First come named moves, each a turn or a mirror, each shown by rows before and after it. For each pair of rows after them, which moves, in which order, take the first row to the second? The first pair is done for you.
B:
[ -8.7 -11.0   2.4  -9.7 -15.0   7.8   7.0  -5.1  17.4   4.2  13.6   7.4] -> [ -6.1 -11.7  -1.2 -10.4 -10.2   3.6   6.8 -13.0  17.1   3.0   8.1   4.0]
[ -5.7  -5.4   0.5  18.5  28.7 -12.4   3.2   0.8  -1.3 -14.9 -21.0  -3.2] -> [-13.6 -10.2   7.6  18.2  25.3  -5.0  -2.5  12.1  -7.9 -11.6 -19.6   3.9]
[ 28.1   4.1   3.0   4.7 -14.6  20.9 -17.9   1.2 -23.3  -2.7 -17.1 -24.1] -> [ 28.3   2.1   1.1   2.1  -6.9  14.9 -15.1  -4.1 -25.6  -3.4 -16.7 -23.0]
M:
[ 11.8 -15.0  12.1  -9.1 -27.7  24.5 -21.2  -6.0 -24.3   1.5  27.6   0.6] -> [ 11.5 -11.2  -0.6  -7.9 -32.3  21.4 -28.2 -11.4 -15.9  -4.0  29.2  -1.4]
[ -2.0 -22.7   8.4  -8.4  -0.3  -5.9   6.4 -19.5  14.2  13.5   1.5  -7.7] -> [ -0.1 -19.0  19.0  -7.6  -7.1  -3.5  11.0 -17.9   5.4  13.6  -2.1  -6.7]
[  6.2  -0.9   2.3 -14.6 -29.3  13.1 -21.1   2.3 -11.5  -0.2  16.0  -4.3] -> [  7.1  -5.1  -3.3 -19.6 -30.1  13.5 -25.3  -5.1  -4.1  -5.4  19.2  -2.1]
[  1.1  12.0  -8.0  28.3  15.1  22.7 -12.6  27.5 -13.8  -7.1 -15.7  -4.7] -> [  3.3  11.9 -16.9  25.2  13.4  16.1 -22.2  24.6  -9.3  -9.9 -13.6  -8.4]
R:
[ -7.4 -31.5  26.1 -20.8   9.9 -12.9  35.0   3.1  12.5  27.1   8.3  32.0] -> [ 32.9 -10.5  25.6 -21.4 -39.0   3.0  10.7 -38.3 -18.5  13.2  -2.4  -2.0]
[ -8.1  -6.9 -23.6  -9.1  -2.6 -26.9   0.0 -32.1  38.6 -11.6  17.1  20.9] -> [ 11.0  13.1 -22.6   6.4 -16.8 -30.6 -10.7 -40.7  13.4 -17.5  -3.4  -2.9]
[  2.7  -2.2 -14.0 -11.7 -10.1   2.0  -4.7 -16.3   3.6  -4.7   9.2  -7.0] -> [  5.5   8.8 -14.1  -1.2   4.1  -8.5  -2.3  -1.9   2.5 -15.6  -4.0  -8.9]
[ -9.8 -19.4  -0.2  -1.2  12.8   6.2   3.5   6.8  10.4   0.9  13.6  10.6] -> [ 14.5  -8.4   4.6  -2.2 -11.4  17.3 -10.5 -15.5  -4.4  -4.7   8.0  -1.3]
Then:
Each pair is 2 to 3 moves apart.
[ 13.0  19.0   5.0 -14.2  -5.8  24.3  22.1  13.0 -24.8 -14.8  -2.9  -7.4] -> [ -1.0   7.2   5.6 -29.1  -3.8  31.9  28.7  17.7 -11.4  -0.1  16.5   7.6]
R, R
[ 19.9   9.2  20.9  -4.5  -7.2   5.2 -15.6  -5.5 -19.1  -6.8 -29.1 -13.3] -> [ -9.0 -16.9  -5.7 -27.2  -9.4   8.6 -13.5 -12.2  24.3   8.3  12.3  12.8]
M, R, R
[  1.0  16.9  16.3  10.3  -0.5  38.7 -24.5  36.8 -35.8  -6.4  -2.0 -22.3] -> [-23.3  12.8 -25.7   8.7  45.0  -2.8 -10.0  32.9  19.9 -12.1   2.8   0.8]
M, B, R
[-12.3  -8.4  -8.9   6.6  23.6  21.4 -20.1  63.1 -27.4  15.5 -12.9 -22.1] -> [  3.2  -9.3  -1.2  -8.4 -26.6  43.2 -32.9  32.4 -44.9  12.8  -6.3 -38.5]
R, R
[ 16.4   4.2 -21.5   3.2  -6.1 -16.5   0.2 -28.6  14.3  -4.9  -9.0 -11.2] -> [  0.5  -8.2 -10.7  10.1  22.8 -26.8  20.2  -8.2  20.9   5.4  -8.9   7.5]
R, M
